One turn or mirror swaps these rows in pairs. Which row does each one swap with?
The rows were stretched afterwards, more along some directions than others.
nupog: [ -6  13  -7   2 -46  13  19 -10 -10   8  -6  -7 -17  17  13  13  10]
rudu: [  2   8  15  10 -13   2  29  13  -6 -11 -13   3 -19 -20   2  -8  13]
zofu: [ -8 -11  45  -6  -7  15  34   6  -9  33 -17  19   8  30  45  13  -5]
pumak: [  0 -12 -10   5   4   5  26 -10  12  -9 -21  12  16 -21   4  20 -22]
Givi: [ -5   1 -12  -4  11  11  10  23  -5  14 -14 -12  -9   7  14  25  10]
Zaze: [  9  -2   6   8  42  15  -9   5  27  13   1  32   7   2   8 -10 -10]
zanob: [-40  22  12  -3 -12  41   8   7  17  36 -26   4 -22 -20  -5   6  44]
tuv: [-20  26  28 -16 -13  29 -11   5  11   1  -7 -20 -23  12  -8   7  45]
razi: [ -6   7  -8   2  -2  15  12   7  -3 -20 -26 -11  -8  -6  11  39   9]
bupu: [-14  15 -20 -13 -29  23  15  12 -24  20 -22 -38  12 -11   4  15  -2]
madav: [-28   8  23 -11  12  32  34  11  -5  43 -12  21  -8   7  13 -32  18]
Datu: [ -1  19  -9 -17   8  -8  17  12  -6  31   6  -9  10 -13   3 -14  26]
fim: [-23  31  11 -13   7 -12 -16  24  -4  13  -1  -3 -11 -33 -37  17  29]
zazum: [ 10  -3  33   0 -27   6  17 -11  -1   6 -10   6  19  -6  19  24  -5]
luno: [ 16  12  25   5  -1   9   3 -17 -11  19   9   9 -10   7  32  29  12]
zeku: [-25  -7   1  13  10  -3  30  -1  -9  40 -18  32   4 -22   3 -17  -5]
Ros: [-25  -1  18 -23   9  19   7   6  20   3 -33  10  22 -14   6  47  -7]
rabi: [-20  10   3   6  28  -9 -14  10   8  17  18  12   9 -18 -30 -17  -4]
bule: [-24  14   6 -24  -5 -23 -15  14  -1   1   9   7 -17 -30 -14  13  25]
tamuz: [-22  13  26 -18 -49  37  26   8 -25   9 -37 -18   1  -7  13  53  22]
kib: [  9 -12  32  -2   0  54  22  -8  -6  28 -21  24   0  13  31  27   7]
reliv: [-35  17  25 -19 -22  39  15  -1 -20  43 -18   6   5   0  25   7  -8]
Luki: [-53   9  12   7  18  13  -7   8  24  16   2   2  -9 -14  -2   4  11]
mefe: [-25 -10  29 -14  11   8  28  24 -13  50  -7  10 -11  -3  18 -23   8]
vufu: [-12 -11  39  -2   0  21  40  12 -10  10 -46  13   9  10  23   8 -24]
mal: [-23   5  13  18  12  -6  12  -1  30  21   8   8  -9 -19 -11 -22  12]
puv: [-14  14 -20 -29 -39 -15 -29  10 -11  -2  25 -12  11 -14 -33 -11  32]
tevaz: [  0 -13  22  14  10  10  -3   3  29  14  -6  -1 -13 -25 -21 -10  17]
Zuz: [-26  13   7 -11  10  13   2   2  22  -4 -14  20 -18 -24  -1  27  31]
vepaf: [ 28  -5  28   7   7  10   8   9 -22  21 -22  -1  -7   7 -18  12  23]
Noveb: [ -4 -17  20   0   0  -5  -2  -2  26  28  17   6  -9  -7   1 -20  37]
lod: [  1 -16  22  -5   4   7   5  -4   1   2 -14  16  31   3   9  27 -12]
kibuv: [-36  17  34 -18  -9  56   3   7 -14  14 -40  17   1  27  31  30  13]
zof: [ 19 -25  32 -11  16  32  25   2  16  21 -24  12 -13  14  41  17  -2]
ravag: [ -9   8  -3 -18  -5  47   9 -10  24  19 -20  -9  -1   3  22  -4   6]
voni: [ -2   2  18  11   1  -2   7  -8  14  25   7  -9   0   7  -4 -29  22]
vor: [-37  15  13  -5  24  29   3  28 -18  34 -16  13   1   8   5  27  19]
fot: [ -6  31  10 -22 -24   6 -17 -15  12 -12  -2 -14 -17 -15  -5  11   8]

Ros swaps with Luki
tevaz swaps with vufu
rudu swaps with vepaf
voni swaps with zazum

